A state moves one step at a time under one of 7 hidden systems, and each row is a state written as 20 numbers. Each run below is a few steps of one system.
lutuf, seq 1:
[[  9 -13 -14  -6   1   9  -1   0  -5   1  -1 -17  10  -2  -9  -2 -18  -2
   13   1]
 [  8 -11  -3   5 -10   6  13  -2 -10 -10   6   8   8   1 -16   2  -8   1
   15   5]
 [ 14  -3  -8  -8   0  15   9   8   3  11  -4  12   1   4  -7   5   3   7
   18   2]
 [ 10   3  10  11  10   2  15  13   3   4   6   4   9   4   3   8  -5  16
   12  -3]
 [ -8  11  -6   9   4   0  11  -1  18  -5 -11   3   0  -6   8   9  -4   7
   15  -2]
 [ -2   2  -8   5   8   5  -3   8  -3  -9  -3 -21   7 -17  11  10   3   3
    9  -3]
 [  1   1 -10  11   1  -8   4  -7 -10  -3   1  -5   1 -25  -5  -9  -8 -11
   10  -7]
 [  8 -11 -14 -11   2   5  -5  -6  -1   7  -3 -14   4  -2 -11  -8 -20  -8
    8  -1]]
duga, seq 2:
[[  2  -8 -15  -3 -13  24  15  -4  12  -8  -7  15   1  12  -5   5  -1   5
   24  19]
 [  6  -1   2   8  -1  20  13  19  -7 -14   5   4   9  -4   6  22  21  18
   18   7]
 [  7  14   4  22  12  -5  26   8   9   6   1  13   4 -10   5   5  -9  14
   22  -7]
 [  3   1  -1  -4  21   8   2  -3  33  -2  -9 -17   9   5   4   9 -18  10
   19  -2]
 [-15  -3  -7   1  -9  -3   1 -11   4 -35 -12 -10   9  -9 -11  20  -4  -1
   17  -2]
 [ 15  -1 -18  -3   3   4   4   5 -19   1  -3  -2   2 -33 -15   4   8  -9
   25 -12]
 [ 19 -15  -1   4   5  -2   8  13 -17  16  10 -11  16   7 -13  -1 -31  11
   10  -8]
 [ -3 -10 -12 -14 -18   8  11  -7  15   4 -15  16   1  30 -14   5 -21   7
   12  10]]
nezi, seq 3 (8 x 20):
[[ -8  -3   0  -4 -10   8  -1 -10  13  -3  -3   9  -6  19   4  -5  -1  -2
   -7  15]
 [ -1   3   9   8  -8   4  10   0  -3 -10   7  22  -4   1   0   4  19   2
    1   8]
 [ 17   6  12   3  19   3   2   3   4  11  10   8  -3 -10   2  -7  11   0
    4  -5]
 [ -2   9   9   1  17 -10  -1  -4  23   3  -5  -7   3   4   6   3 -14   5
    1  -8]
 [-12   2  -5  -8  -5  -3  -4 -12  11 -22 -14  -2   1  -6  -9  14   2  -4
    9  -4]
 [  7 -11   5  -2  -1   5  -8   6 -22 -16  11 -10   9 -11 -10   9  15  -2
    1  -2]
 [ 13  -7   4   0   6 -12  -2   5 -17  18  10  -7   6   1 -11 -11 -20  -2
   -6 -12]
 [ -7  -2  -9 -18  -9  -2  -7  -5  13  16 -15   1  -5  25  -1  -2 -17   1
  -10   1]]
lutuf, seq 4 (8 x 20):
[[-10   5  11   2  -4 -19   0  -7   0 -12  -4   7   0  -1  -9   9   0  -2
   -5 -10]
 [ -5   2  -9 -16  -4  -2 -13   5  -2   6 -14  -5  -4   0  -2  10   8  -2
   -5  -9]
 [ -2  -1   6   6  -5 -14  -1   8 -21   4   6  -2   3   1  -3   1  -5   2
  -12  -9]
 [ -9   2 -11  -5 -12  -6   1  -4   3  12 -12   7  -7   9   0  -5 -10  -3
   -5   1]
 [ -4  -7   1   1  -8   7  -4  10 -10   0   5  -9   5  14   9   4   0   8
  -11   8]
 [ -5   6  -3  11 -11   0   9  -3  -5   1   2  19  -8  -2   5  -8   7  -3
   -3   7]
 [  6   2  -2  -5  10  10  -6   5   8  17   1  -7  -3   4  14  -8   2   1
   -5   5]
 [ -5   0  13  15   3  -4   5  -8   5 -12  11   0   3   2   6  -6  -5   0
   -6   6]]
goset, seq 5:
[[-15  -2 -23  -8 -10   4   0 -13  23   5 -21  -7  -3  16   5  -6 -28  -3
    4   8]
 [-15 -15 -10  -4 -27  17  -8   1 -17 -27   0  -7   4   9   2  12  16  -1
   -7  20]
 [ 11   3  -4  25  -8   1  19   9 -34   2  16  18   0 -26  -2  -9  12  -3
   10   1]
 [ 26  -5  -5  -1  21  12  10  -3  17  32   7   2   0   5  -2 -25 -26  -1
   15   3]
 [-12 -11   8  -9  -4   8   1 -19  33 -29  -8  -4   9  31  -7  13 -18   8
    6  16]
 [ -6   2   1  -2 -10  11  -5   2 -14 -38  -1   5   0 -23  -5  25  46  -4
    9   3]
 [ 27   7   8  22  28  -4   8  22 -24  21  22 -10   7 -34   8 -10   3   3
    7 -17]
 [  4   2  -8  -8  19 -14   4 -13  35  24 -16 -13   3  11  -7 -11 -54   0
   12 -14]]
saf, seq 6, 8 rows:
[[ 20  -3 -12 -18  17  16  -6  16   3  14  -8 -15   6 -10  -6  13   5   6
   22 -11]
 [  0  -2  12  25  -5 -14  24   5 -10  -7  11   8  14   6  -7   6 -25  15
    9  -3]
 [-13   9  -8 -18  -2  -1  -5  -9  28 -12 -27   5  -5   3  -5  22   6   1
   13  -6]
 [ -3  -2  -5   8  -8   3  -1  30 -31   1   4 -16  10  -6  12  18  12  15
   -4  -4]
 [  1  15  -8  12   7 -21  13 -12   5   7  -9  13  -6 -28  -9  -9 -13 -12
   16 -18]
 [ -1 -11 -11 -15   1   9  -6   9  12  11 -12 -26  12  24   3   9 -29  13
    3   1]
 [-23   2  -6  17 -34  -7  14  -4 -18 -22  -3  20  -3   2   0   7   6   1
   -3  11]
 [ 12   8 -23 -21   8  15  -9   9   3  20 -17  -1 -10 -23   0   3  22  -9
   16 -10]]
saf, seq 7, 8 rows:
[[-14   9  12   6  -7 -16  -4  21 -11  18   0   0  -1  20  19   6  -1  16
  -30  -7]
 [-20  24  -6   8  -1 -19  -3  -8  11  12 -13   8 -18 -13  20 -11   4 -11
  -16  -7]
 [ -6  -1 -16   0   5   8 -15   6  -1  19  -2 -30  -1   0  27 -17 -12  -4
  -15   6]
 [-12  -5 -13  18 -16  -1   6 -20  -8  -8   7   2  -5  -5   5 -27 -17 -17
   -6  17]
 [  8 -14 -21 -22  -6  26 -11 -12   6   3  -5  -4  -7   3  -5 -14   5 -15
    6  17]
 [ 18 -15   4   8  -9  18  12   6 -23   1  23  15   3   6  -8 -11   7   2
    4  16]
 [ 18   4  12  -7  14   9   9 -12  25   2   2  27  -7   2 -13  -3  11  -2
   17   3]
 [  8  -3  25   1  14  13   1  15   9  -6  12  -6  11  20  10  16  10  22
   -3   7]]
favid, seq 8:
[[  9   1 -12   2  -3  18   8   9  -7   8   0  10  -3  -9   5   0  14   1
   13   7]
 [ 10   2   2  11  11  11  10  12   2  12   9  -3   4   1  14  -5  -4  11
    6   5]
 [ -3   5   0  11   5   6  14  -7  21  -7  -3   6   1   1   8   0  -7   5
   14   8]
 [  1  -1   4  -3  12  13  -6  -2  13 -18   0 -12   4  -6   5  10  12   2
    8   5]
 [  5  -2  10  13   6  -5   5  -1 -12 -18  13  -4   9 -15  -7   4   2  -1
    7  -5]
 [ 13 -11  -2  -5   6  -1   3  -7   1   1   2  -4   8  -1 -19  -4 -19  -3
   13  -5]
 [ -2  -9   6  -9  -8   1   1   5   2  -7  -3   0   9  23 -10  17  -7  12
    1   1]
 [  3   5  -3  -9  -7   1   3   9  -6   0  -9  16  -4  -5 -10  17  20   3
    9  -7]]
goset, seq 9, 8 rows:
[[ -4 -10  -3   8 -13   2   1  -2 -19  -9   9  -3   4   2  -2  -6  -5  -3
   -6   9]
 [  9  -3  -6   2  -6   3   9  -5  -8   5   4  16  -4  -6 -12 -11  -1  -8
    9   3]
 [ 14  -9   9  -4   5  11   3  -2   7   4  10   5   4  15  -6  -5  -5   4
    3   8]
 [ -2   3  11   3   1   0   8  -8  15 -16  -1  12   1   4  -5   9   5   4
    9   2]
 [  7   4   6  -3  13   9  -5   4   5  -6   2  -4   0 -13   5   7  21   0
    5  -2]
 [  0   6   7  11  16 -12   1   3   2  -1   3 -13   6 -11   6   1 -10   3
    1 -10]
 [ -5   1 -12 -13   2  -6 -11  -6   7   4 -14 -13  -1  -5  -5   1 -11  -7
    2 -10]
 [ -7  -9  -1  -7 -12  -3 -10   6 -17  -6  -1 -12   6   8  -5  10  -1   3
  -11  -2]]
favid, seq 10 (8 x 20):
[[  5  13  -8  21  -2   2  22  14 -14   2   1  18  -2 -27   6   6  15   5
   21  -5]
 [ 17  -1 -11   3  25  13   4   9  12  21   1 -23   8  -8  13  -9 -22   6
   17  -3]
 [-19   0   1  19  -8   2  16  -3  16 -26  -5  -6  12  13  12  15 -18  16
   11  13]
 [  5  -5 -13 -11   1  22  -6  -6   2 -26  -6  -6   1 -23  -8  13  27  -9
   24   5]
 [ 21 -13  15  14  11   1   4  18 -33  -2  28 -15  18 -10  -6   1  -2   9
    3  -5]
 [ 12  -7  -8   4  -5  -3  26 -10   8   9  -3  19   5   9 -23  -6 -36   3
   27  -1]
 [  0  -7   2 -28   1  21  -9  12  22  -3 -14  -6   7  31   1  29   8  20
    6   6]
 [ -3  18  10  14  -4  -6  12  19 -17 -11   0  20  -2 -21   4  26  38  11
    7 -11]]
Koze, seq 11:
[[ 11  -9  -7   4  -3  -5   5 -13 -17  -1   9   5   0 -17 -20 -18 -10 -17
    8  -2]
 [ 15 -15   6 -15   3  -5  -4  -1  -4  14   5  -3   7  20 -21  -5 -24   1
   -3  -6]
 [ -4  -5  14  -8 -16  -4   4   9  -5  -6  -1  16   5  28 -12  21   5  16
   -6   0]
 [ 10  11   3   2   4  10  11  24  -5  12  -1  19  -2  -5   7  16  26  15
   11  -5]
 [ -4  18  -1  23  17 -10  12  13   5  10  -3 -11   5 -16  22   3 -13  12
    7 -12]
 [-21  10 -17  -4   1  -5  -4 -16  31  -7 -25 -13  -4  -1  11   2 -19  -5
    5  -1]
 [ -8 -12 -14 -14  -7  20 -20 -11  -1 -29  -5 -23   1 -10   0   5  17 -14
    1  13]
 [ 11 -12  -9   9 -10   1   3  -9 -35  -9  17   5  -1 -27 -18 -19   5 -21
    5   3]]
duga, seq 12:
[[  3  -1   4  -8   3   2  -2  19  -1   6  -5  -7   8  12   1  20   1  16
    1  -7]
 [-14  12  -8   5 -10 -13  10   3   5   4 -16  10  -3   1   3  10  -8   7
    5  -8]
 [ -3   5 -15  -7   6   9  -8   9   5   7 -12 -18   0  -9  13   6   2   2
    5  -3]
 [-12  -1  -9  15  -8  -9   4   0 -11  -9  -1 -13   7  -7   5   0 -17   0
    0  -1]
 [  5  -5 -21  -2  -2  13   2  -8   0   7  -3  -2  -3  -9  -1 -15  -7 -11
   11   7]
 [  4 -16   0   4  -7  13   1   5 -14 -10  12  -9  10   9  -1   1  -4   5
    1  13]
 [  4   0  -2   7  -9   6  17  -4  -1   1   3  25  -4   3  -6  -5   3   1
   10   9]
 [ 12  -1   9  -3  11  16   2  12   8   4   6   0   4   9   7   8  11  13
    5   5]]
Koze, seq 13, 8 rows:
[[ -8  -3  18   2  -3   9  -9   3   3   0  12   1  -3  27  20  -7  11   7
  -30  19]
 [ -3  12  12  16  -1   8  10  -4   6   0  10  27 -13   0  18 -14  23  -2
  -10  16]
 [ 10   9  15  12  27   4  -1  -4  18  12  15  -5  -4  -5  21 -21   1  -2
   -8   5]
 [-15   6  18   8   6 -14  -4 -24  24 -17   3   1  -4   7   7 -10  -8  -7
  -16   5]
 [  3   0  11 -18   8   9 -17 -16  16 -12   2   6 -11  -1  -4  -5  27 -15
   -9   7]
 [  9   0  21   9   9 -11  -9  -3 -21  -8  22  -1  -1 -17  -4 -11  18 -11
  -16  -5]
 [  6   9  11  -3   7 -24   0 -10   3  23   1  17 -11   2 -10 -18 -11 -10
  -13 -15]
 [ -6   0  18 -18   4  -8 -19   5  10   9  -3  -7  -1  27   5   9   4   8
  -27  -4]]
nezi, seq 14:
[[-19  17  -7  18   4 -14   3  -8  11  -5  -8  -5  -6 -19  19  -6  -6  -6
   -2  -4]
 [ -7  -2  -7  -1   5  10 -14 -17   7 -21   0 -17  -3 -18   8  -9  10 -17
    0  10]
 [ -2 -11  14  15  -1  -7  -3 -12 -15 -22  20 -12   8  -3  -4 -11  -8  -8
  -12   6]
 [ 11 -12   6 -10  -1  -5  -6 -20  -2   5   9   9  -4   8 -22 -22 -12 -16
   -9   3]
 [ -3  -5  19 -12  -9   0  -5  -2   7   1   4  15  -2  35  -4   3   4   7
  -19   9]
 [  0  13  11  -1  -8 -10  10   4  -2   6  -4  37 -11   2  -8  10  21   4
   -1  -8]
 [ 11  15  11  -7  23   3  -7  15   9  16  -1   1  -6  -9  13   9  26   6
   -1 -11]
 [-12  19   4  11  17 -22   0   3  14   0 -12 -15   3 -15  13  10 -12   5
    2 -19]]

Which system made each run below?
seq 15, 2 rows:
[[-24   4  -7   0 -16  -2 -11 -22   4 -21  -7   3 -13  -6   6  -9  14 -20
  -16  12]
 [ 16 -10  -5  -9   5  15 -16  -6 -15   8  15  -5  -8 -14   0 -26  17 -22
  -10   9]]
	Koze
seq 16:
[[12 -6 14 11  4 16 15  4  8  4 17 15  4 20  7 -8 -2 12  3 18]
 [ 9  9  7  7  8  1 21 -7 23  5 -2 27 -3  4 -5 -1 -5  6 18  1]]
	nezi
seq 17 (2 x 20):
[[-10   1   0   2  -3  -7   0 -18   9 -19  -4   1  -2  -6  -6  -1  -2  -9
    2   1]
 [  6  -7  -5 -16   1   9 -14   3  -9  -2  -1 -10   1  -6  -7   5  13  -6
   -1  -3]]
	lutuf
seq 18, 2 rows:
[[ 18  -7   4 -10   8  -2   0   0  -2  17   5   3   2   7 -15  -8 -13  -1
    2  -7]
 [ -6   0   2 -11  -6  -2   1   3  12   7 -11   5   1  25  -1  12  -9  12
   -4   0]]
	nezi
seq 19 (2 x 20):
[[  0   5 -16 -16   5  -7 -14   6  -5  12 -16 -16  -2 -18  -5   6   0  -7
    4 -19]
 [ -1  -6  -6  10 -10 -15   8   7 -20  13   3  -4   8   7  -6  -5 -30   5
   -3  -7]]
	saf
seq 20:
[[  3   7   4  -3 -10  -3   5   2 -10  12   1  31 -14   1  -4  -4  22  -4
   -8  -1]
 [  9   5  16   5  12   4   3   4  10  19  12  12  -6  14  14 -14   4   6
  -13   7]]
	goset
seq 21:
[[ -5  -5 -20  10 -27  -5  17  -3 -21   4  -4  18  -1  -1 -12  -7 -16  -4
    8   4]
 [ 14 -10  -9 -10  -1  32  -3  10  -2  18   7   3  -4  13  11 -10  14   3
   -1  20]]
	nezi
seq 22:
[[ 12  -7  16 -21  11   0 -15   1   0  -4   3  -2   2   3 -17  10  15  -2
   -5  -9]
 [  0   7  13   5  -3 -20   1   7 -18  -1   4  12  -1  -8 -10  10  12   2
   -8 -16]]
	Koze
seq 23, 2 rows:
[[ 7  1 -6  0  1 20  3  7  1  5  2  6 -4 -2 11 -2 16  2  6 12]
 [-1  3  5 19  7  2 11 -1  7 -5  8 -3  5 -2 13 -5 -9  5  5  7]]
	goset
seq 24 (2 x 20):
[[  1  -7  17   6   3  -7   0 -12  -3 -27  12  -1   7  -4 -14   4  -1  -4
    2  -1]
 [  6  -6   7 -19   5  -3 -15  -3  -2 -10  -3  -6   3  -1 -18  12   9  -5
    0 -10]]
	saf
seq 25 (2 x 20):
[[ -7  -3  -6  -3   3  -2  -5  -5   8  -9  -8 -18   6  -1   1   5 -13  -1
    4  -2]
 [ -4  -6  -9  -7 -11   5  -4  -8  -4 -15  -6   1  -1  -5 -11   5   6  -8
    5   4]]
	Koze
seq 26, 2 rows:
[[ 15 -14   0  -3  -4   5   0  -6 -15   4  13   5   1   2 -15 -15  -5  -9
   -1   6]
 [ 12  -8   6 -10  -1   8   6  -5   9   8   3  17  -1  20 -13  -5  -6   2
    4   7]]
	lutuf
seq 27, 2 rows:
[[ 11  -4  -1  -8   5   2  -8   9 -14  14   5  -7   1  -4  -4  -4   3  -3
   -4  -6]
 [  3  -1   8   5   0 -11   8  -7   2   7   5  12  -1   8  -8 -10 -15  -1
   -2  -2]]
	saf
seq 28 (2 x 20):
[[  7  -2  -1  -1  18   8 -11 -19  17   3   8 -12  -7  -9   8 -28  -4 -18
   -5   9]
 [  6 -15  16  -5   9   6 -11 -22   8 -24  15 -10   5   4 -12 -11  -2 -12
   -4  11]]
	lutuf
seq 29 (2 x 20):
[[ -4 -16   2   4  -3  10   2   1   6 -14   5 -19  17  22   2   7 -24  13
    3  12]
 [ -7   1 -16   0 -16   4   9  -5  -5 -21 -12  12  -1 -16 -13  15  13  -4
   21   1]]
	goset
seq 30 (2 x 20):
[[  2 -12  -5  -1  -9  12  11   4   5   1  -2   1   9  25  -2   6 -19  14
    9  11]
 [  3  -5   0   5  -7  19  15   7   3 -13   2   9   7   8   1  15   8  14
   17  13]]
	Koze
seq 31:
[[ 12  13  28   1  18  -4   1   4  10   3  10  20  -6  -2   2   5  27   5
   -4  -7]
 [ -3  21  20  10  23 -21  -2   3  12   5   1   0  -3 -12  12   2   6   3
  -10 -18]]
	Koze
seq 32:
[[  1   1   5   0 -10   5  15   4   3  -7  -3  23   1  12  -8  16   9  11
   12   4]
 [  6  12   1   0   9   6   5  21   4  13  -6   6  -1  -3  12  15  15  14
    8  -7]]
	lutuf
seq 33:
[[  4   0  -6   9  11   0   8 -10  18  17   2  -7   1   5   9 -23 -33  -2
    4   5]
 [-15  -4  -7  -3 -13  13   5 -18  25 -21 -11   6  -2  17   1   3  -6   0
    7  20]]
	nezi
seq 34:
[[ 17  -4 -25  -3   8   7   5   9 -10  15  -5 -12   6 -23 -10  -2 -13  -3
   27 -11]
 [ -4 -10  -6   9  -8   6  11  16  -3   1  -1 -16  17  21   8  13 -27  23
    6   6]]
	favid
seq 35 (2 x 20):
[[-10  10   8  11  -4  -5  10   4   8   2  -2  13  -2  11  12   6   0  11
   -5   3]
 [ -1  10  -7  -6  10   5  -5  -5  15   1  -9   0  -8 -14   7   0  13  -7
    6  -2]]
	favid
seq 36, 2 rows:
[[ -7   6   6  -5  -8 -18  12  -5  17  13 -13  23  -3  26  -9   5 -21   9
   -2  -7]
 [ -7   3   2 -20  -9  18 -11   6  11  -2 -10  11  -9  18   9  15  32   6
   -9  12]]
	goset
